Each row is where one point has got to under a steady rotation. How many ticks took it there?
The counts run from 0 to 601.
[109 168 104  77 111 127 168 116 124 151 139 142 146 158 139 151 134  89
 106 127 165 111  83 120 158 124 129  93 125 157 166 160 194 123 136 156
 107  99 130 142 123] -> 38
[116 136 131  81 110 144 140 106 161 140 135 133 154 112 157 161 140 117
 174  92 134 165 111 158 174 106  96 129  94 170 108 152 177 150 117  84
 135 121 133 149 159] -> 457
[144 107 105  99  91 156 125 113 138 129 124 161 151 126 134 143 136 147
 167 133 128 131  51 142 152 126 134  87  84 111  94 144 129 102  84 109
  92 119 178 117 160] -> 57
[115  83  88 140  77 107 145 121  81 117 129 142 138 107 144 140 139 150
 210 122 126 147  81 155 167 123 161 136 115 141 110 164 119  99 116  91
 114 112 134 140 154] -> 309
[150 151 108  79  91 118  85  95 135 160 130 154 156 137 146 122 128 110
 133 146 159 117 104 157 147 101 131  92  81 152 142 122 151 116  95 100
  92 105 177 134 152] -> 516
[125 145  81 104  98 119 149 134 108 120 105 128 140 136 149 109 150  84
 140 149 140 137  48 156 161 167 161 143 155 134 141 142 156 137 105  91
  94  71 139 126 148] -> 116
[146 112 103 105  91 178 139 133 117 131 145 132 163 142 153 121 149 116
 159  96 163 186 105 174 155 108 108  70 123 135 139 106 138 104 143 122
  80 133 121 145 148] -> 344
[126 168 108  82  85 106  85 116  95 154 126 142 159  86 117 125 129 111
 137 157 142 143  83 177 165 145 132 132 131 189 123 131 149 153 114 128
 119 104 115 144 100] -> 76
[135 106  91 117 107 103 179  88 138 122 158 148 131 101 185 155 126  85
 155 121 121 100 104 131 158 138 163 125  87 141 117 161 183 119  99 137
 114 106 154 150 132] -> 176
[154 141 109 144 105 155 148 110 172  87 162 146 143 147 149 127 163  92
 170  64 178 146 122 167 138 139 144 106  99 154  99 162 158 100 118 121
 126 106 146 139 127] -> 93
[126 142 106 112  83 139 129 124 116  98 122 143 145 105  93 135 155 143
 160  94 154 199  83 173 163 155 123 109 145 184 103 138 129 142 126 145
 118 146 126 151 104] -> 534
[106 134 100 112 108 130 157 119 145 129 131 114 148 177 156 152 129  76
 120 118 154 125  96 149 158 117 120 102 130 174 125 171 214 105 134 117
 121 101  98 133 142] -> 42
[143  86 113  80 101 138 141 132  88 125 119 136 168 102 160 119 153  80
 180 148 116 119 113 130 125 116 154 113 109 141 128 112 157 126 135 125
  83  94 193 115 133] -> 64
[151 120 121 108  78 130 140  80 100 145 129 154 177  79 128 160 131 131
 144 150 136 151 109 164 149 109 111 132  91 183 120 151 168 127 143 154
  84 145 112 142  97] -> 586
[111 180 110  71  83 104 105 115 108 153 151 128 145 114 121 152 143 146
 108 128 164 129  89 160 158 130  96 127 124 201 129 126 157 149 112 119
 113 107 119 158 157] -> 78
[104 159 133  62  91 119 128 140 128 166 156 114 174 119 147 154 148 119
 137  98 129 131  80 142 173 130 108 131  82 177 133 148 148 156 124 109
 116  91 124 153 147] -> 453
[168 155 111 116  89 139 117 102 151 111 133 165 163 130 126 121 163 107
 149 101 201 124 126 173 120 127 140  89 107 152 102 147 153  91 106 137
 107 120 169 125 102] -> 468
[140 124 100 146  75 128 163 142 152  94 140 141 114 167 119 151 144 115
 184  75 160 140  95 126 178 156 115  90 103 159  95 153 133 103 123 126
 114 100 117 138 141] -> 422
[136 167  79 110 127 108 150 115 106 106 134 163 108 117 114 139 161 143
 134 127 187 158  98 151 166 131 124 100 158 169 123 119 176 138 117 153
 122 126 182 156 155] -> 31
[146  80 115  90  81 132 144 130 108 130 117 158 162 125 129 139 148 127
 191 144 114 137  86 124 142 111 141  84  88 125 134 132 114 117 127 128
  63 129 182 130 136] -> 60
[154 130 116 107  80 120 141 100 119 128 120 192 143  87 124 134 119 115
 196 128 168 120 128 135 152 121 132 133  62 147  96 134 138 110  99 117
 123  80 156 118 109] -> 136
[134 138 105 105 101 145 163 121 141 103 175 140 145 133 162 134 145  81
 186  68 177 136 153 136 156 125 119  94 124 149 137 125 162 113 127 104
 145  86 128 151 151] -> 90
[114 128 122  94  72 143 113 126  99 108 137 114 172 132 125 106 143  80
 157  97 136 170 117 164 131 145 165 148 117 206 143 140 139 123 154  94
 121  89 130 119 108] -> 527
[131 124 110  94  76 130 168 123 116 130 132 142 161 125 142 130 135 103
 199  83 169 169 146 139 164 102 115  95 116 152 169 138 132 126 149 105
 125 122  99 167 126] -> 87
[155 120  88  97 106 140 179  77 127  86  83 172 135 114 120 139 119  96
 158 109 171 171 104 128 153 135 151 115 108 160 144 134 164 143 121 132
 132 120 155 122  97] -> 286
[144 148 100  80  86 118  89 116 117 155 147 140 155 139 145 129 125 115
 137 149 157 117 112 143 144  91 108  74 109 164 149  94 160 118 110 103
  88 107 179 137 176] -> 517
[126 170 104  91  71  83  99 123  90 148 138 133 131  98 108 126 128 107
 151 152 126 143 107 167 164 142 115 124 139 208 127 111 146 152 131 140
 105 114 127 157 110] -> 75
[150 143 113  84  72 168 119 112 114 130 153 140 180 119 144 114 143 120
 130  99 192 159  80 170 152 129 124  97 113 120 149 117 125 115 113 110
  95 109 110 141 129] -> 341
[116 142 109  84  71 116  97 124 115 159 126 149 140 160 117 127 115 108
 133 163 135  95  79 132 147 118 135  94  85 161 132 144 153  95 105 109
 102  78 154 113 137] -> 188
[143 145  83 148  93  95 145 106 127 122 175 145 114 153 156 135 136  88
 142 131 147  83 115 136 147 150 160 112 102 159 134 156 178  96 121 146
 103  80 141 143 127] -> 552
[128 109 111 114  87 118 161 144 138  88 101 121 133 153 118 169 163  93
 180 113 135 119 105 120 135 160 119 125 136 178  79 154 167 127 119 119
 104  97 155 112 153] -> 244
[134 136 101 101  72 104  91 122  97 163 111 163 158 142 115 116 114 116
 155 178 134 104  77 149 149 114 153  83 103 147 135 148 142  90 107 117
  95  91 143 119 111] -> 187
[175 151 109 126  50 123 106 108 141 132 134 144 145 128 112 129 136 114
 205 142 154 145 114 155 155 118 110 103 146 157 140 142 129 103 138  85
  71 130 117 145 147] -> 8
[136 104 107  97  97 139 139 138 108 109  80 130 159 117 134 124 155 113
 202 128 143 158  78 133 139 126 142 129 139 143 121 137 140 138 116  73
 112  96 162 108 165] -> 570
[138 121  99  96  75 126 140  83  75 139 136 154 167  78 153 133 116 117
 144 134 170 134 133 163 148 113 137 135  97 156 142 121 164 113 120 118
 114 107 100 140 112] -> 590
[124 145 117  90  95 160 141 110 133 103 125 163 150 112  99 140 149 139
 150  98 158 192  73 177 171 161 140 122 109 168  91 148 128 136 121 140
 130 128 132 134  92] -> 535
[125  89 117 119  97 163 135 120  88 110 132 144 163 107 129 127 143 132
 173  91 130 190 110 168 146 119 145 130  73 189  95 136 140 115 145 137
 113 115 150 120 104] -> 21
[176 159  91 122 110 117  88 139 114 131 143 151 145 115 144 118 143 112
 154 130 175 128 117 153 135 115 104  73  97 164 110  78 151 128 115 136
  92  97 171 143 150] -> 142
[111 108 141  94 101 189 112 128 112 121 166 135 168 128 152 138 151 129
 150  93 143 152 111 163 137 112 117 112  76 175  82 124 161 100 135 120
 112  92 155 106 146] -> 18
[143 128  84 127  78 103 128 109  80 126 126 140 147 110 157 120 140 121
 154 119 196 141 155 187 162 104 119 109 128 166 134 115 148  99 130 104
 109 114  98 163 147] -> 593
[111 117  88 131 104 109 150 128 104  89 166 138 121 126 144 142 176 126
 154 106 146 128 122 164 145 157 159 107 150 188  88 145 159 105 105 160
 139 122 183 150 145] -> 355
